In the data rows, 128 means zero.
Here are some points:
[126 132 154 135 113 105 116 140  96 116 134 116 136 115 124 106 132 160
 140 145 186 166 165 141]
[119  95 119  77  65  57 130 139 123 158 155 128 172 151 148 133 132 155
 120 125 168 163 166 135]
[172 163 138 114 142  98 132 135 130 143 156 143 113 149 167 197 191 101
 179 151  72 119 126 180]
[152 130  97  92 102  85 103 109 110 127 128 103  97 124 143 136 124  59
 122  96  23 104  86 150]
[ 95 115 135 133 125 138 146 143 137 131 133 141 130 140 118 110 121 166
 155 148 176 147 148 119]
[128 101 123 112 137  87 114 100  93 108 137 101  83 125 170 151 165  92
 142 132  46  92  91 135]
[108  91  91  95 114 116 113 111 104  97 104 102  94 105 129 147 131 136
 191 149  76 127 125  91]
[161 163 169 127 132 156 132 149 125 125 126 129 137 119 131 132 112 143
 131 136 183 169 163 153]
[ 91 113 132 137 139 141 116 132 110 131 127 122 140 125 180 143 163 139
 136 138 136 105 100 113]
[124 136 139 134 137  99 120 121 110 125 127  98  85 108 123 126 136  84
 135 114  40  92  79 123]
[164 137 135 156 144 112 149 163 124 152 146  97  79 120 123 132 158  90
 149 131  88 127 125 163]
[127 123 127 117 119 112 151 155 144 118 129 141 134 122  77  71  41  80
  81  95 112 122 124 126]
[ 87 105 139 126 112 119 117 144 116 135 147 138 124 163 143 113 167 145
 164 142 177 127 126 122]
[129 153 135 110 101 110 119 135 146 145 144 155 163 114 106 116  97 131
 133 104 126 107 121  98]
[124 115 113  91 120 121 116 127 126 125 113 138 118 123 153 134 140 150
 157 129 176 185 166 122]
[ 90 106 106 128 130 148 159 175 160 142 116 107 111  95  73  95 108 109
 118 115 156 122 116  83]
[111 125  90 109 113 123 109  98 154 112 138 167 130 148  97 117  76 101
 122 126  67  85  99 101]
[124 142 171 150 173 146 145 129  79  93  82  79 132 101 128 108 115 126
  84 108 146 142 165 110]
[124 124 156 142 144 144 162 154 125 133 102  96 114  99 114 110 117 138
  89 146 158 145 148 150]
[146 126 133 133 157 137 142 151 136 133 122 138 130 144 136 107 111 137
 129 119 169 151 143 130]
[ 89  89  73 112 128 126 148 138 177 181 169 158 122 136 118 123 121  92
 113 125  84  91  55  96]
[129 123 138 141 116 149 136  88 129 112 128 135 165 125 115 128  98 118
 106 124 115 112 138 136]
[155 151 146 105 100  97 101  97  95 105 116 114 136  92 114  85  77 118
  81 100 151 149 154 156]
[133 110 118 104 123 103 130 108 105 134 131 100 110 116 135 152 151 106
 141 129  78 131  99 125]
[147 150 153 143 120 118 109 118 121 136 146 151  98 121 137 140 115 102
 127 105  73 118 110 136]
[124 147 165 134 127 116 120 116  92  80  86  86 130  94 131 113 125 164
 128 129 169 155 156 134]
[118 139 137 128 125 125 123 118  93 136 126 135 109 134 128 150 138 137
 178 108  61  94 108  94]
[126  97  63  63  87  74  78  77 106 128 146 145 126 121 149 128 133 111
 147 136  34 117 112 127]
[133 128 118 108 118 128 132 162 162 164 147 158 131  95 103 110  88 152
 118 125 176 161 142 130]
[101 124 129 146 120 138 152 171 150 139 135 127 153 165 154 150 138 151
 143 116 137 136 133 106]
[127 102  85 101 100 104  99  93 127 106 121 126 131 129 128 160 161 161
 146 135 106  95 119 121]
[135 150 142 161 149 154 142 115 148  98 107 136 122 126  73 105  94 128
 135 165 174 144 124 158]
[130 131 141 140 156 132 129 135 136 120 117 125 119 142 140 109 120 138
 107 117 144 139 143 140]
[135 125 132 146 119 126  79  66 127  90 134 152 147 115 151 124 102 131
 104 104 123 133 130 132]
[ 99 106 103  94 141 146 181 189 183 151 148 141 150 135 110 103  95 102
  77 106 149 102 105 103]
[117 131 121 118 131 102 107 116 122 150 114  99 105 135 123 113 164 107
 124 134 181 155 135 131]
[101 102 115  85 101  81  89  87  53  91  90  95 155 109 146 127 143 166
 104 120 146 135 150 114]
[104 108 113  86 115 109 143 169 146 133 157 151 154 163 138 140 127 145
 119 140 154 132 134 104]
[115 120 140 157 134 147 142 142 138 143 136 143 167 198 182 159 198 191
 158 151 188 150 138 110]
[142 135 123 131 140 103 108  85  89 110 123 101  92  94 111 148 161 123
 159 137  67 121  90 101]
[133 156 178 175 150 109 119 112  87 112  90  94 138 120 106 122 134 107
  77 119 129 119  93 145]
[159 172 171 135 112 128 122 132  84 107 104 123 131 120 149 146 129 171
 142 147 174 138 153 169]
[ 95 103 122 108 113 125 109 102 126 111 109 140 125 102 136 125 116 174
 161 132 173 134 136  86]
[145 136 150 120 109 144 155 171 163 158 127 125 112 151 164 157 214 175
 175 128 173 142 168 181]
[123 131 110 123 130 128 145 135 157 156 130 123 115 127 129 159 157 148
 130 139 138 146 127  87]
[168 164 142 145 143 139 136 137 120 127 129 127  81 110 138 163 148 127
 162 126  78 134 138 156]
[125 123  99 134 119 132 132 124 171 134 147 147 103 142  94 127 134 147
 155 133  96  78  76 112]
[145 128  97 142 128 118 114  66  91 100 117 119 106 130 136 187 158 129
 180 180  60 155 120 115]
[ 79  95 111 134 149 133 114 124  87  98  98 100 130 114 140 134 174 150
 123 125 124 108  91  88]
[137 160 147 165 156 152 132 133 153 122 135 157 116 177 110 120 106  96
 118 127 156 114 122 147]
[127 134 136 128 117 125 118 151 156 182 178 183 193 136 175 138 134 129
 116 139 139 132 148 142]
[108 125 129 109 113 131 109 115 117 107  97 107 130 112 130 106  96 114
  80  86 128 133 133 126]
[131 114 102  79  87 112 102 107  92 125  99 113 135  74  98  87  72 115
  88 124 188 179 178 142]
[132 155 129 136 119 121  89  84 101 101 102 105 129  79 124 117 131  99
 122 120 102  90 103 124]
[145 133 149 112 130  96  89  74  85 110 120  77  54  57  80  98 120  94
 141 148 106 170 144 151]
[158 133 117 107 128  95 123 122 117 145 173 155 129 107 104 112 105  86
 161 155 153 185 141 152]
[129 128 105 102  99  92 112 117 146 141 123 118 133 133 127 134 135  98
  95 121 142 139 139 103]
[112  89  95 119 144 126 127 129 140 153 160 142  99 127 146 132 145 118
 202 177  96 147 103 110]
[106 131 173 143 132 136 112 137 122 129 138 163 140 169 150 130 160 146
 187 158 182 134 148 122]
[160 150 206 163 157 156 144 157 111 126 117 127 104 128 162 106 118 145
 134 122 114 141 160 202]
[114 121 120  96 118 125 101 117 103 120 111 112 140  90 114  81  87 134
  79 107 173 137 105  95]
[167 158 127 127 124 133 128 151 153 188 166 145 166 134 161 128 149 125
 138 133 144 137 143 158]
Then 12 other points, each followed by its number:
[163 166 156 149 120 132 149 162 149 192 179 168 174 162 142 162 150 155
 129 116  71 117 140 153] 0
[173 165 143 168 138 152 111  82 150 132 135 152 132 164 138 133 154 160
 157 126 130 137 166 174] 1
[ 98 122 101 133 130 144 162 175 159 140 133 140 135 137  92  93 103  80
  93 106 131 119 117  91] 2
[153 166 172 145 157 163 140 170 114 122  93 109 119  89  98 102 114 147
 131 139 192 190 197 166] 3
[141 136 149 122 128 123 157 150 152  94  96 100  89 100  89  97  95 145
 131 134 156 146 146 144] 4
[143 154 179 155 134 143 161 183 136 160 148 152 171 164 164 143 147 158
 162 140 177 144 155 156] 5
[ 80  90  98  97  94 129 125 137 140 155 125 128 141  98 156 129 146 129
 156 157 145 100 102 103] 6
[106  82  89 113  79 113 111 108 146 105 120 138 109  94 118 126  93 136
 140 102  97 105  99 112] 7
[109 106 109 113 139 107 116 116 112 128 143 121 108 114 127 134 134  91
 150 138  69 122  90 120] 8
[116 133 164 137 154 160 133 126 116 130 103 124 151  83 112  84  86 125
  89 124 155 118 121 108] 9
[131 118  94  80 135  93 124 133 143 138 160 124 122 104 118 145 135 122
 136 131 107 141 106 103] 10
[128 145 157 145 136 122 115 113  76  88  90 106 140 123 145 118 101 150
 105 123 178 143 122 127] 11
Which of these numbered points is nearest to each point below, ignoring the direction in which the first points spread most? Its number follows each.
[129 140 127 140 107 146 114 108 125 116 119 130 146 104  96  93  60 102
  61 122 120 108 126 127] > 9
[151 149 132 132 110 110  83  65 119 109 133 152 151 182 133 117 128 114
  99 117 128 115 163 167] > 1
[122 128 139 160 169 135 148 160 126 133 113  99 100 139 134 118 151  91
 118 119 175 144 114 133] > 8
[162 162 127 144 161 161 109 138 132 118 114 125 108  84 110 132 141 112
 150 149 125 151 137 155] > 3
[116 156 135 106 127 154 157 179 153 168 142 122 161 108 131 140 140 166
 120 135 204 160 138 114] > 10
[174 163 157 142 145 131 147 159 143 143 129 105  56  75  99 116 141 117
 199 204 136 182 173 207] > 3
[134 123 123 109 124 109 123 130  89 110 116  75  57  75 105 117 115 117
 131  81  52 125 120  96] > 4
[110  95  74 118 128 132 131 127 164 126 129 138 117 127  94  89  62  66
  76 114  96 102  58 100] > 2
[156 186 182 178 150 169 150 180 136 147 112 105 139  90 108 127 131 151
 118 139 215 157 165 148] > 3
[ 85  95 121 105  87  73 105 105 105 105  94  93 140 150 146 156 176 145
 115 157 115 102  76  99] > 6
[124 119 175 172 141 140 115  95 114 103 119 139 132 184 158 132 139 148
 111 127 133 123 150 168] > 1
[146 134  88 125  94 141 128 137 209 182 165 185 170 183 150 136 123 110
 112 120 110 119 139 137] > 0
[143 157 123 159 123 143 116  80 154 117 122 162 165 196 178 181 143 161
 124 137  80 109 122 142] > 1
[129 122 100 103  89  78  87  83  74  69 103  90 147 136 156 152 168 166
 112 146 148 135 169 135] > 11
[107  88 120 133 149 141 147 113 129 146 147 118  87 157 154 150 144  95
 128 111  98 124  60  92] > 8
[122 110 112 100 108 109 115 117 104 104  90 101  98 124 118 105  99 113
 106 125 148 163 161 144] > 4
[120 119 146 119 131 105 113 110  60  87  99 112  97 125 161 128 137 123
 152 112  81  88 129 143] > 11
[143 158 137 144 114 118 125 108 124 115 112 117 135 171 118 153 168 142
 149 157 163 147 156 148] > 1
[ 98 125 100  91 102 124 116 148 131 142 119 120 124 113 168 133 144 109
  96 111  98  71 104 122] > 6
[110 123 113  91 129 124 136 149 173 181 173 177 159 170 133 132 124 112
 126 126 136 107 114  89] > 10
[ 93 126 146 141 157 141 130 161 119 124 137 142 164 133 151 125 138 158
 124 114 150 116 128  84] > 8
[133 128 109  98  85  97 114 104 148 151 138 127 138 137 126 117 122 143
 124 164 247 193 171 150] > 10
[112  78  80 102  99  84  88  83 110  97 109 119 113 111 106 120 118 146
 106 113 104  88  93 113] > 7
[ 93 119 163 127 140 139 128 125  82  90 109  95 136 120 140 119 131 143
 112 114 155 134 146 112] > 11
[128 114 124 149 158 160 152 128 135 129 111  95  95  79  96 109  87 119
 120 119 120 142 143 123] > 4
[115 125 128 133 144 136 130 145  92 129 153 124 132 105 115 129 108 124
 133 117  73 149 138  98] > 8
[139 142 154 154 145 153 143 168 142 138 147 156 162 200 196 156 204 165
 167 112 161 130 123 140] > 5
[106  83  68 101 130 133 126  93 145 136 140 117 106  97 105 126 106  70
 118 112   9  98  84  80] > 2
[151 169 176 184 175 128 135 141 119 134 120  91  58  94 128 152 169 119
 160 142  75 117 104 152] > 3
[105  81  63  98 123 170 161 151 211 139 132 155 111 118  91 115  72  89
 130 136 115 138 144 124] > 2
[ 98 119 104  94 104 109 122 145 155 130 128 143 140 167 123 125 136 152
  99 121 136 101 116 111] > 10
[114 112 116 105 117 102 121 126 114 127 129  97  85 117 137 154 153 105
 171 161  87 143 119 143] > 8
[169 158 139 152 135 141 133 115 166 142 151 143 124 166 117 106  89  77
 113  99 100 116 139 162] > 1
[136 130 119 135 146 133 136 160 145 159 143 129 120 153 166 188 200 135
 177 169 106 147 128 162] > 5
[159 144 141 145 148 130 138 141 119 137 126 118 114 137 153 180 191 125
 199 172  94 139 124 157] > 5
[154 154 140 161 131 152 145 143 189 172 162 178 163 160  88 115 114 110
 103 123 147 107 118 160] > 0
[129  91  86  91 139 146 149 127 163 137 141 108  56  78 114 130 104  94
 130 111  22 124 139 122] > 4
[138 137 135 138 136 126 115 132  93 109 127 141 138  83 101  64  54  79
  64  69 119 111 119 118] > 9
[113 122 114  96 124 142 124 130 115 102 106 107 146  70 116  78  73 100
  83 108 153 128 120  94] > 9
[147 122 135 148 139 123 139 137 122 143 128 115  81 137 170 177 157 121
 193 163  72 126 105 143] > 5
[101 112 130 127 129 120 132 162 130 144 128 124 153 140 103  79 109  81
  62 125 163 134 101 131] > 2
[156 140 151 165 164 127 129 110 108 111 114 100  65  94 123 123 129  62
 133 116  41 102  91 150] > 3
[136 110 102 132 111 129  97  95 135  97 127 141 120  87  93  97  71 119
 112 121 133 143 137 128] > 7
[ 96  93  98  89 121 126 156 155 127 126 116 120 137 153 123  99 115 120
  79 110 142  89 105 106] > 2
[121 134 112 113  91  80 105  99 108 127 126  81 121  97 117 131 157 185
 118 142 120 121 148 117] > 10
[147 162 181 164 165 157 144 136 112 134 130 133 160 126 134 114 118 143
 117  94 129 109 107  97] > 9
[141 147 134 158 164 169 177 180 196 158 134 142 113 150 117 165 175 168
 192 152 161 117 131 136] > 5
[137 141 141 159 136 174 131 117 168 154 137 158 145 151 101 113 111 133
 116 147 134 152 172 161] > 1
[ 94  77  94 123 118 153 115 124 139 126 131 134 132 110 142 128 105 129
 105  97 118 120 110  90] > 7
[117 108 108  95 144 108 118 100  93 103 127  93  85  78  91 103  87  70
 109 105  38 115  78  85] > 9
[133 111  94 120 142 138 107 100 142 136 144 120  75 111 124 147 146  85
 143 144  35 112  86 133] > 8
[127 147 129 140 147 155 168 187 176 159 170 161 180 177 146 134 188 152
 150 156 186 134 142 128] > 5
[122 117  81  78 116  93 112 128 110 143 140 107  88  96  86 112 118  73
 111 103  89 133  98 111] > 10
[112 119 104 120 140 148 140  90 145 116  86  99  66  98  84  99  97  71
  84 116  87  73  74 101] > 9
[158 156 180 158 146 136 134 148  81 105 105 110 128 108 111  98  94 143
 120 111 171 166 163 153] > 3
[123 140 128 141 132 148 157 171 182 165 161 169 162 168 111 112 119 135
 113 127 162 116 133 126] > 2
[146 150 150 140 159 122 140 164 156 164 167 136 100 124 148 152 161 101
 154 136  64 110 115 151] > 5
